128 stands for zero in the data rows.
Some points, one per row:
[142 128 110 155 198  86 182 171 128 136 130 164  97 173 143 164 155 102
 178  74 191 177 151 112]
[ 60  81 106  99  22 125  68  62 102 156 108  87  85  81  71  99  74 136
  66 148  69  76  72 128]
[137  96 114 129 141 101 100 107 126  79 113 102 111 109 112 113 107 118
 128 103 111  70 101 112]
[ 75  69  27  88  84  80  80  59  77 139  93  97  41  82  56 114  86  77
  92  35  96  81  69  74]
[209 168 193 134 157 207 162 170 196 196 141 179 229 141 177 169 124 255
 152 255 166 174 147 186]
[ 27  83  85  84  44  76  26  68  76  58  98  51  17 101  94  65 102  51
  66  61  24  70  91  80]
[ 58  59 103 111 146  48 107 102 119 136 113 124   0 168  64 136 155  44
 153   0 140 148 165  43]
[ 90 131  95 125 126 114 160 129 103  91 129 126  68 142 121 100 127  60
 102  65 106 127 126  99]
[143 108  41  81 153  75 121 100 104  81  98 109  26 112  26  83  70  88
  92  24 138 113  94  15]
[230 188 123 197 170 143 203 230 141 188 138 176 226 145 218 175 162 206
 213 227 233 183 139 186]
[255 204 247 142 186 217 207 195 222 188 166 200 255 167 160 190 124 255
 167 255 195 217 173 205]
[ 91 110 133 149 176  84 144 122 118 113 134 128  81 166 106 138 164  59
 146  27 150 143 162 106]
[143 189 112 167 107 148 199 196 106 166 145 153 177 119 162 117 127 154
 122 191 163 141 103 161]
[205 147 154 137 181 136 175 171 151 147 147 184 164 156 123 157 138 157
 156 123 171 183 162 141]
[150 201 102 103 154 125 165 135 127 109 135 140  86 137  68 109 107  97
 106  79 134 148 127  75]
[204 150 177 131 188 132 159 168 180 127 130 163 195 156 175 234 147 183
 179 188 184 168 159 130]
[ 68 115 165 127  60 146  68  64 115 111 141  68 103 103  76 108 111 118
  85 127  56  91 112 165]
[ 90 105 106 103 127 190  94  79 111 167 130 144  83 115 117 114 119 101
  97  92  66  92 124 116]
[201 141 199 147 175 128  88 182 172 130 127 149 211 159 182 158 155 214
 169 221 145 151 182 188]
[ 79  62  30  86 154  82 112  69 101  57  94 108   1 122  75  82  93  42
  92  27  44  65  83  23]
[ 93 126 117 159 140 105 118 137 103 121 131 121 114 141 139 132 159  80
 130  75 130 125 147 135]
[156 156  52 120 152 172 151 153 114 205 123 183 132 117 151 156 115 154
 133 152 151 145 101 113]
[102 113 116 105 167 122 156 128 166 110 134 163  78 161 108 134 135  96
 137  74 199 160 155  74]
[251 172 181 118 195 176 170 179 211 132 136 172 215 148 162 147 111 255
 167 255 157 166 143 143]
[ 47 144  35 112  88 144 104  59  56 162 139 112  32  99  65 138 109  31
  89  14  90 107  76  94]
[ 70  76  30 119  91 125 102  91  73 185 102 123  68  87  98 107 103  84
  92  62 131  86  85  97]
[ 46  85 149 126  18 161  75  62  96 156 130  90 100  76  88  90  90 117
  61 131  78  71  92 152]
[120  76 116 107  87 118  68 109 135 127  92 103 141  94 147 109 103 172
 116 198 111  86 102 109]
[255 194 151 163 223 163 210 240 178 183 134 226 247 170 243 203 159 230
 214 255 243 219 159 180]
[200 223  90 191 140 166 255 255 137 204 143 196 229 144 224 158 147 213
 169 255 243 194 122 174]
[171 145 105 113 147 129 143 132 144 110 119 130 137 118 145 135 105 153
 148 158 135 127  97 115]
[130 129 123 129 111 120 137 125 121 141 122 127 144 122 145 143 123 142
 134 148 150 133 111 140]
[ 90 105 135 122  73 205  93 101 124 198 126 129 139  85 136 106 106 162
  88 189 109  87 116 138]
[197 225  90 209 131 152 247 255 124 214 145 187 237 131 216 161 147 208
 167 255 232 185 115 197]
[ 95 134 157 147 155 112 151  98 134 110 154 116 105 148  83 131 149  54
 133  25 136 131 146 133]
[195 173 209 156 162 156 160 190 179 151 148 159 240 155 188 168 160 209
 169 242 192 175 174 177]
[225 199 152 137 179 176 153 225 169 184 139 202 218 165 239 194 162 226
 181 255 192 208 177 174]
[165 129 175 158 207 110 139 154 190 128 136 144 175 156 138 166 172 132
 180 110 181 148 173 143]
[132 137 173 116  81 151 108 101 150 124 137  95 140 112  84 118  94 183
 103 185 117 127 120 142]
[132 118  98 103 131 109 132 106 120  96 117 118  97 122 107 112 105 100
 119  89 124 119 109  91]
[149 126 138  72 132 112 114 130 153  88 121 118 109 132 126 110 119 142
 127 138 109 130 138  86]
Then 16 other points, each followed by its number:
[162 181  79 150 116 149 191 192 105 187 127 151 163 114 150 133 119 194
 129 217 182 175 102 138] 0
[ 89  99 182 110 106  98  60 109 129  84 128  92 117 144 133 128 154 100
 123 109 102 121 170 117] 1
[ 94  97  61 122  78  89 125 111  97 131  99  98  92 101 101 101 104 119
 101 114 124 100  80 104] 2
[255 181 146 155 207 152 169 191 183 156 124 218 233 154 217 179 136 255
 200 255 209 184 146 171] 3
[140 102  91 127 140  98 119 125 118 128 109 131 109 121 133 140 125 122
 154  94 151 116 111 106] 4
[159 190 158 151  58 197 191 195 158 189 148 144 228 102 167 115 110 235
 112 255 162 154 111 172] 5
[ 69  93 168  93 139 135 102  48 114  45 144 101  88 127 109  77 137   7
  79  20   0  66 126 138] 6
[ 68  86  75 125  93 104 143 120 101 135 108 124  67 122 120 101 123  92
 105  94 127 111 106  96] 7
[104 127 103 102  42 123  71 132 107 142 111 103 131  65 148 123 120 147
 100 179 105 117 119 128] 8
[141 146 173 159 154 136 133 143 126 114 151 121 185 133 140 135 164 106
 138 108 156 130 158 161] 9
[108 118 149  65  58 145  75  91 150  48 128  72 117  92  85  47 105 139
  69 158  40  79 133  65] 10
[135 132 193 148 180 124 126 117 141 107 151 125 159 147 100 146 167 100
 148  73 145 137 172 142] 11
[131 164 208 127  63 175 119  99 155 133 154  89 169 109  91 136 101 196
 111 216 129 138 126 169] 12
[217 163 140 110 173 152 150 165 174 139 120 166 167 142 140 150 107 210
 150 210 170 167 144 117] 13
[150 132 175 159 184 131 127 125 131 143 146 140 169 142 126 142 155 133
 156 110 156 137 153 167] 14
[232 187 166 160 189 159 158 217 184 172 127 170 240 163 238 194 148 255
 204 255 206 188 155 192] 15
Which three of these numbered points are nearest to each point below, ignoring the direction in which the first points spread most? Their numbers follow each, nearest first.
[ 75 110  84  74  42 106  46 123 111 137 105 106  68 110 113 111 121 113
  95 130  75 114 131  65] > 8 15 2
[137 114  90 132 187  74 144 131 117 103 108 125 102 134 115 137 134  83
 162  53 167 124 117  82] > 4 3 14
[126 139 136 130  80  87  86 161 132 123 115 113 177 125 199 137 142 168
 143 214 128 136 127 155] > 8 15 2
[108 125 183 136 116 148 113 121 137 127 145 124 148 123 120 112 138 116
 109 125 117 109 154 138] > 9 14 1
[155 121 156 131 165 145 106 146 155 136 120 136 174 135 191 151 144 176
 161 202 130 125 141 155] > 15 3 1
[ 26  84 155  63  72 130  72  10  93  20 143  59  35 105  60  39 109   0
  40   0   0  48 101 120] > 6 9 1
[ 58 154  94 175  67 103 166  86  41 116 154  91 115 111 133 165 141   9
 142   0 195 143  93 161] > 9 14 7
[216 164 188 122 154 173 157 182 195 124 142 162 226 138 177 137 138 220
 156 243 155 169 168 145] > 13 10 15
[123 101 116 104 136 115  80 113 122  87 111 123 109 125 162 123 127 113
 128 117  79 104 128 118] > 15 3 4
[ 74 106 113 105  88 105  79  73  89  80 130  86  79 107  92  90 118  51
  87  32  54  82 109 118] > 9 14 15
[ 67 110 146 126  53 115 106 109 112 133 124  95 109 118 112 111 117 128
  96 153 112 112 122 132] > 8 2 12
[100  94 131 131 181  69 154  96 120 128 132  97  81 159  74 149 158  40
 144   0 177 150 167  87] > 11 14 9
[150 137  73  86 142 128 133 114 106 112 132 148  84 111  75 121  99  71
  90  44 109 133 111  71] > 13 4 3
[ 63  62 100  22   0  79  15  49 129  29  97  22  50  61  24  25  82 106
  51  95  14  48  94   9] > 10 8 12
[115 115 125  73  47 168  77 126 159 105 119  65 147  83 132  73 118 171
  91 207  74  88 131  63] > 10 8 5
[ 59 139 137 118  56 163 161 101 105 136 151 118 106 105 113  83 115  79
  69 126  39 102  91 160] > 5 12 7
[ 82 126  82 119 133 162 139 160 111 143 129 147  75 138 138 109 138  90
  98 111 109 125 145  90] > 7 4 15
[225 136 104 128 190 129 140 182 161 128 101 164 185 129 208 153 119 209
 180 227 157 138 110 126] > 3 15 4
[125 139 138 119  63 155 117 140 139 133 128 114 160 103 143  99 115 176
 104 210 107 111 113 131] > 8 5 10
[ 94 120  89 133  46 146 130 128 103 187 121 120 125  91 110 104  99 160
  87 183 128 105  88 133] > 5 0 2
[ 90  77  87 109 126  76 103  65  94  86  71  98  46 113  76 107 111  56
 124   3  91  89  97  94] > 4 3 15
[105 154  77 115  91 144 138 157 111 167 128 139 111 115 127 121 127 123
 109 142 126 137 115  96] > 0 7 2
[  0   6   0  84  27   3  53   3  47 109  71  38   0  78   0  73  74  28
  74   0  60  44  40  56] > 2 4 7
[123 125 226 158  90 167 113  78 140 183 151 105 157 120  50 147  93 202
 100 181 105 126 122 237] > 12 5 14
[145 188 176 211 170 142 208 182 121 170 164 156 226 151 191 196 190 119
 197 126 255 182 163 198] > 9 14 11
[ 81 119 183 150 146 211 118  94 118 114 164 146 140 132 194 109 161  48
 112  84  65  90 155 184] > 6 9 14
[152  90  49 131 147  74 126 135 107 126  86 135 108 105 142 135 107 125
 159  99 161 111  81  98] > 4 3 2
[ 88  48  19  75  34  62  76  62  80 124  73  84  53  66  49  84  57 105
  69  73  96  68  47  63] > 2 0 8
[  9  56  88 106   4 106  85  22  69 121 111  56  24  80  41  83  64  76
  54  64  64  61  60 112] > 5 2 12
[141 182  61 151 160 141 204 152  95 177 150 153 133 123 105 147 124 104
 122 105 150 138  94 139] > 0 7 4
[ 79 135  91 134 107 150 166 122 107 162 141 131  81 131 111 125 133  96
 113  91 140 137 129  99] > 7 0 4
[120  78 112  85 157 118  91  73 129  58 108 116  78 114 115  86 105  78
 104  68  42  75 105  89] > 3 13 15
[119 141 135 136 110 117  96  98 110 112 131  92 123 114 109 139 123 127
 128 117 116 114 110 149] > 15 9 14
[100 119  57 109 117 183  96 101 105 230 118 165  84 108 132 151 115 140
 117 134 113 121 103 113] > 0 7 15
[ 56  74 142 123 114 103 112  64 109  79 128  87  39 137  71  92 114  68
 140  48  66  96 120 113] > 14 9 11
[139 123  89 102 183  97  92  98 119  82 112 111  83 123 104 120 113  90
 131  66  87  99 104  86] > 3 4 15
[115 158 156 141  59 199 125 112 123 194 153 134 162 105 142 147 110 183
 112 195 143 141 118 180] > 5 12 8
[115 162  92 148  92 135 185 158 105 143 138 131 137 115 136 103 118 125
 105 157 121 127  88 151] > 0 2 7
[131 132 132 116  87 131  83 135 119 129 121 125 147 116 165 129 126 146
 119 129 113 121 128 145] > 15 8 2
[230 161 121 160 210 151 194 199 171 166 116 182 216 139 223 166 128 236
 201 255 188 153 105 166] > 3 4 15
[165 193  77 135 175 188 196 193 126 219 148 198 161 134 157 163 147 147
 135 171 174 177 133 118] > 0 7 4
[143  43  60  81 166  59  57  93 109  61  85 105  60 100  58  75  86  87
  90  44  46  52  90  49] > 3 13 4
[122 197 104 169  87 178 173 173 121 191 155 150 198 110 170 143 140 156
 129 218 146 136 108 169] > 0 5 2
[100 158 112 147 104 111 109 112  88 115 139 111 121 129 149 152 140  81
 139  89 108 123 112 170] > 9 15 14
[ 49 104 113 113  71 120  91  71  93  44 130  67  64  98 110  66 117  42
  79  64  37  69  99 109] > 9 1 6
[191 131 255 190 248 151 131 142 172 133 170 143 228 166 106 161 189 156
 170 110 162 143 218 208] > 11 14 9
[105 115 192 116  85 151 102  79 140 119 138  98 127 120  90 115  99 151
  96 161  77 113 120 161] > 12 10 1
[ 57 132 104 164 107 105 121  76  72 119 142  90  87 116 110 136 142  37
 130  20 124 111 105 156] > 9 14 11
[148 128 180 183 240 113 171 147 143 129 151 151 160 170 129 159 185  98
 182  63 189 152 183 148] > 11 14 9
[128 175 112 151 127 138 186 174 124 154 143 145 152 133 152 131 146 128
 132 156 155 144 121 139] > 7 2 0
[144 141 190 163 188 116 145 146 139 144 151 145 167 169 149 182 184 114
 182  96 194 174 186 157] > 11 14 9
[110 149 175 111 137 146 112  85 136  77 149 125 112 151 134 136 135  94
 128 103  65 129 142 162] > 6 1 9
[ 43  87  96  55   0  96  14  66  99  62  94  41  43  74  69  49  77  96
  45 117  17  54  87  52] > 10 8 5
[ 86  73  88  98  86  81  46 105 100 129  93  96  83 108 103 101 118 110
  95  99  55  89 119 101] > 15 8 2
[ 62  59  64 117  60  77 100  84  81 148  99  82  82  83  35  81  95  92
  73  61 111  64  77  91] > 2 7 0
[ 71 113 120 134  65 177  81  86  88 139 138 114 126  79 151 100 110  75
  90 105 111  72  98 136] > 8 5 9
[182 135 255 147 118 191 100 119 191 149 156 115 223 128  97 136 120 249
 120 244 113 133 163 210] > 12 10 1
[ 68  71 161  66  98 101  25  67 131  44 115  75  46 129  69  76 130  74
  82  59   7  75 158  71] > 1 10 6
[148 168 217 134  69 191 125 134 163 128 153 116 220 117 186 141 127 209
 135 255 112 143 134 207] > 12 8 10
[120 140 214 159 204 141 173 151 151 113 156 162 178 187 186 168 194  82
 150 118 167 169 210 149] > 11 9 14
[183 134 164 115 158 127 115 163 162 119 119 161 165 159 200 162 142 176
 165 187 141 161 160 154] > 15 1 3
[ 87 119 116 134 153 123 178 146 130 110 130 153  71 208 138 127 148  96
 130 107 132 153 163  93] > 7 4 14
[147 111 155 145 179  92 171 145 144 121 138 155 102 180 119 165 162 103
 186  49 192 179 179 108] > 11 14 4
[ 26  76 104  66  90 104  94  49  97  30 122  88   0 135  82  54 117   1
  58   5   0  74 123  60] > 6 1 9
[179 139 186 157 182 159 172 159 171 154 143 168 171 158 140 152 137 193
 156 192 160 169 157 172] > 14 15 13
